In the rows, zero is written as 100.
A single turn carries every row of the set below to another of its rows. Some are shown first; where does it send the rows asked next?
J552: 125, 115, 124, 83, 113, 95, 104, 106, 123, 107, 98, 125
J858: 133, 95, 118, 94, 86, 106, 106, 129, 106, 87, 84, 127
J849: 126, 105, 117, 87, 96, 89, 112, 91, 103, 127, 78, 126
J300: 117, 110, 126, 94, 111, 70, 88, 116, 113, 102, 87, 124
J320: 120, 109, 122, 99, 107, 68, 89, 118, 111, 104, 87, 123
J672: 113, 110, 103, 97, 92, 110, 110, 110, 128, 102, 73, 123
J743: 123, 117, 121, 86, 112, 94, 101, 111, 129, 103, 95, 124
J710: 144, 107, 110, 87, 86, 96, 124, 118, 122, 106, 70, 128
J25: 138, 111, 123, 95, 109, 92, 125, 115, 92, 99, 63, 121
J220: 143, 93, 129, 78, 92, 89, 111, 125, 99, 95, 67, 136
J759: 135, 114, 99, 77, 115, 92, 114, 111, 115, 98, 63, 116
J74: 124, 111, 127, 86, 110, 89, 100, 107, 125, 106, 99, 125
J782: 122, 121, 109, 79, 93, 78, 97, 131, 116, 113, 73, 111
J423: 126, 120, 106, 78, 89, 85, 102, 128, 115, 117, 67, 110
J380: 123, 115, 103, 82, 102, 87, 119, 95, 119, 98, 64, 135
J263: 100, 101, 111, 89, 94, 101, 100, 105, 99, 90, 71, 136
J571: 140, 110, 117, 97, 108, 107, 119, 119, 114, 110, 77, 135
J768: 120, 92, 118, 85, 93, 73, 90, 118, 112, 112, 77, 105
J706: 114, 108, 130, 89, 101, 111, 117, 131, 109, 105, 63, 118
J788: 140, 105, 121, 68, 90, 79, 113, 116, 100, 94, 60, 132
J120: 141, 93, 130, 80, 94, 91, 105, 124, 96, 93, 74, 138
J855: 124, 93, 137, 85, 95, 73, 100, 109, 105, 121, 80, 128
J821: 133, 102, 111, 91, 88, 90, 122, 110, 113, 99, 46, 126
J934: 126, 108, 114, 83, 93, 90, 110, 97, 98, 128, 77, 121
J490: 112, 106, 112, 85, 111, 84, 98, 103, 98, 84, 64, 137
J635: 115, 96, 134, 100, 103, 111, 114, 117, 115, 97, 63, 131
J94: 118, 97, 118, 88, 91, 76, 87, 123, 110, 113, 75, 103
J343: 124, 124, 108, 76, 95, 87, 100, 130, 115, 113, 74, 111
J106: 118, 95, 136, 85, 97, 71, 99, 112, 111, 121, 81, 130
J881: 113, 91, 115, 96, 91, 112, 93, 124, 107, 93, 73, 118
J360: 124, 103, 116, 88, 91, 84, 107, 95, 99, 129, 78, 120
J618: 129, 97, 123, 96, 87, 111, 99, 128, 115, 92, 83, 118
J20: 115, 107, 122, 96, 107, 69, 90, 121, 113, 103, 89, 122
J631: 114, 105, 112, 79, 109, 84, 93, 108, 96, 81, 66, 134
J623: 102, 109, 113, 92, 102, 96, 97, 95, 100, 93, 69, 133
J110: 120, 92, 118, 87, 91, 71, 93, 122, 109, 112, 77, 106
J83: 119, 102, 117, 99, 103, 98, 117, 94, 121, 93, 63, 135
J286: 116, 93, 134, 85, 98, 70, 100, 110, 107, 117, 83, 129
J315: 116, 96, 114, 86, 105, 94, 112, 102, 105, 92, 46, 114
J44: 126, 107, 115, 98, 96, 102, 113, 124, 131, 87, 62, 122
J864: 110, 104, 108, 83, 102, 112, 112, 109, 115, 118, 61, 124
J636: 113, 105, 120, 82, 119, 100, 115, 102, 108, 91, 65, 110
J49: 130, 101, 113, 68, 93, 81, 112, 115, 99, 83, 64, 133
J104: 139, 109, 122, 97, 107, 90, 115, 128, 108, 84, 57, 123
J935: 112, 90, 117, 91, 89, 110, 89, 122, 100, 96, 73, 122

J49 goes to J263
J104 goes to J315
And these:
J855 goes to J300
J343 goes to J934
J782 goes to J360
J631 goes to J935
J788 goes to J623
J44 goes to J821
J380 goes to J672
J864 goes to J571
J706 goes to J25
J423 goes to J849
J286 goes to J20
J768 goes to J106
J881 goes to J220

A single turn carries every row of the set below to another of its rows. Some are shown first; where does it send the rows asked next?
J835: 94, 92, 94, 97, 86, 90, 106, 82, 79, 78, 116, 88, 92, 93, 88, 109, 105, 82, 100, 108, 77, 74, 89, 114
J184: 97, 103, 99, 100, 89, 91, 113, 81, 94, 62, 106, 86, 103, 110, 80, 91, 112, 96, 92, 106, 59, 74, 94, 116
J11: 99, 104, 106, 93, 107, 88, 125, 76, 115, 88, 85, 91, 121, 98, 94, 91, 128, 97, 83, 88, 73, 80, 107, 111
J46: 79, 106, 96, 85, 83, 104, 114, 84, 106, 73, 90, 87, 123, 98, 71, 99, 112, 105, 114, 101, 83, 72, 86, 109
J200: 115, 85, 100, 104, 89, 88, 105, 89, 102, 92, 80, 96, 122, 103, 78, 111, 96, 91, 97, 114, 99, 104, 122, 88
J819: 106, 83, 83, 103, 105, 85, 88, 88, 94, 77, 76, 84, 99, 103, 69, 84, 106, 93, 101, 101, 85, 86, 119, 96
J709: 108, 105, 116, 90, 97, 85, 104, 90, 127, 86, 92, 91, 122, 92, 93, 105, 103, 89, 109, 99, 101, 91, 130, 99
J577: 103, 83, 108, 90, 100, 88, 104, 79, 101, 83, 95, 101, 98, 96, 74, 125, 106, 99, 87, 107, 89, 92, 110, 66
J400: 96, 89, 101, 80, 86, 110, 114, 77, 107, 73, 81, 93, 126, 112, 75, 96, 131, 87, 111, 102, 91, 73, 101, 112
J550: 93, 99, 98, 93, 87, 90, 123, 81, 100, 70, 110, 87, 106, 106, 81, 96, 110, 93, 99, 94, 65, 79, 76, 101
J336: 99, 98, 111, 92, 100, 89, 121, 78, 102, 65, 102, 74, 117, 110, 72, 85, 112, 93, 108, 91, 78, 61, 111, 112
J268: 90, 98, 91, 95, 80, 105, 109, 84, 78, 87, 97, 98, 116, 89, 66, 97, 123, 73, 102, 111, 89, 84, 93, 93
J682: 104, 92, 109, 99, 92, 95, 137, 77, 95, 83, 101, 86, 130, 107, 89, 93, 115, 83, 115, 100, 99, 68, 110, 107
J194: 95, 98, 93, 94, 104, 90, 125, 81, 104, 82, 95, 95, 106, 88, 87, 101, 97, 101, 88, 79, 67, 86, 83, 96
J218: 104, 84, 100, 97, 103, 90, 95, 97, 119, 63, 99, 98, 92, 102, 84, 97, 91, 97, 109, 104, 97, 67, 119, 106
J811: 103, 91, 104, 83, 103, 87, 92, 78, 113, 87, 78, 105, 108, 88, 99, 99, 99, 117, 84, 104, 96, 93, 117, 94
J925: 104, 83, 109, 99, 107, 93, 98, 75, 96, 71, 93, 106, 90, 87, 80, 90, 112, 90, 90, 104, 91, 61, 129, 86
J981: 104, 79, 102, 96, 94, 89, 124, 70, 82, 87, 90, 80, 122, 107, 78, 85, 109, 85, 113, 98, 98, 66, 114, 114
J173: 99, 100, 100, 70, 91, 94, 100, 94, 99, 81, 106, 102, 105, 107, 86, 77, 101, 101, 105, 107, 96, 106, 104, 114
J352: 101, 75, 98, 96, 92, 89, 115, 72, 75, 90, 112, 87, 102, 101, 87, 103, 122, 85, 102, 112, 104, 70, 103, 105
J499: 104, 82, 100, 97, 104, 99, 123, 86, 94, 81, 102, 99, 99, 98, 81, 131, 111, 89, 76, 99, 80, 80, 98, 87
J846: 112, 94, 105, 89, 103, 86, 92, 98, 113, 84, 83, 106, 107, 96, 82, 97, 92, 90, 86, 107, 90, 103, 125, 91
J178: 102, 86, 97, 85, 86, 110, 116, 85, 98, 78, 105, 96, 118, 100, 73, 93, 120, 73, 117, 99, 110, 79, 96, 95
J193: 98, 83, 101, 95, 80, 99, 119, 77, 84, 77, 107, 93, 103, 101, 86, 123, 113, 80, 91, 108, 76, 74, 87, 103
J833: 93, 91, 100, 99, 97, 82, 85, 83, 107, 82, 80, 95, 97, 98, 86, 97, 121, 103, 87, 120, 83, 69, 123, 116
J903: 106, 99, 113, 84, 89, 110, 112, 85, 79, 66, 99, 99, 118, 95, 71, 95, 84, 104, 97, 106, 98, 85, 124, 93
J402: 103, 111, 110, 74, 99, 101, 97, 95, 86, 73, 98, 88, 112, 104, 72, 96, 118, 87, 96, 111, 87, 98, 131, 104
J40: 94, 105, 109, 89, 95, 89, 128, 76, 101, 77, 92, 81, 123, 107, 81, 88, 126, 83, 105, 92, 66, 72, 102, 110
J834: 94, 96, 103, 84, 97, 85, 104, 73, 107, 85, 84, 109, 100, 82, 90, 104, 90, 104, 99, 92, 70, 95, 97, 83
J828: 99, 84, 93, 101, 85, 91, 121, 79, 79, 94, 103, 74, 121, 101, 83, 114, 119, 83, 106, 108, 101, 79, 98, 102
J585: 98, 95, 107, 84, 111, 87, 97, 82, 102, 87, 77, 103, 108, 81, 86, 104, 90, 112, 89, 100, 90, 89, 123, 82
J480: 106, 96, 108, 90, 113, 87, 99, 93, 105, 83, 86, 104, 106, 94, 76, 100, 96, 104, 84, 108, 91, 96, 127, 75
J150: 91, 93, 91, 106, 96, 79, 94, 82, 99, 87, 94, 95, 97, 77, 84, 81, 90, 107, 103, 102, 97, 72, 108, 100
J718: 101, 108, 109, 88, 100, 83, 104, 74, 123, 85, 84, 104, 114, 97, 100, 88, 121, 109, 93, 102, 78, 97, 112, 96
J711: 107, 93, 106, 79, 102, 84, 85, 91, 123, 86, 88, 99, 104, 91, 93, 102, 101, 100, 87, 101, 99, 98, 120, 98
J226: 92, 86, 119, 56, 87, 99, 98, 72, 96, 82, 96, 108, 100, 94, 84, 100, 105, 100, 93, 103, 92, 82, 110, 114
J619: 107, 95, 108, 98, 103, 92, 130, 92, 118, 92, 100, 89, 127, 96, 95, 104, 107, 85, 101, 91, 106, 77, 117, 112
J607: 82, 107, 105, 93, 81, 109, 118, 82, 93, 72, 105, 107, 112, 92, 73, 104, 119, 95, 96, 116, 81, 67, 91, 95
J912: 109, 82, 87, 108, 98, 91, 121, 94, 93, 101, 89, 84, 121, 103, 81, 119, 108, 84, 89, 105, 99, 94, 107, 103
J530: 92, 90, 103, 73, 87, 95, 99, 70, 80, 86, 90, 84, 113, 95, 65, 95, 105, 121, 87, 104, 98, 90, 107, 95

J835 goes to J981
J682 goes to J550
J912 goes to J11
And these:
J480 goes to J711
J819 goes to J833
J709 goes to J834
J402 goes to J226
J607 goes to J178

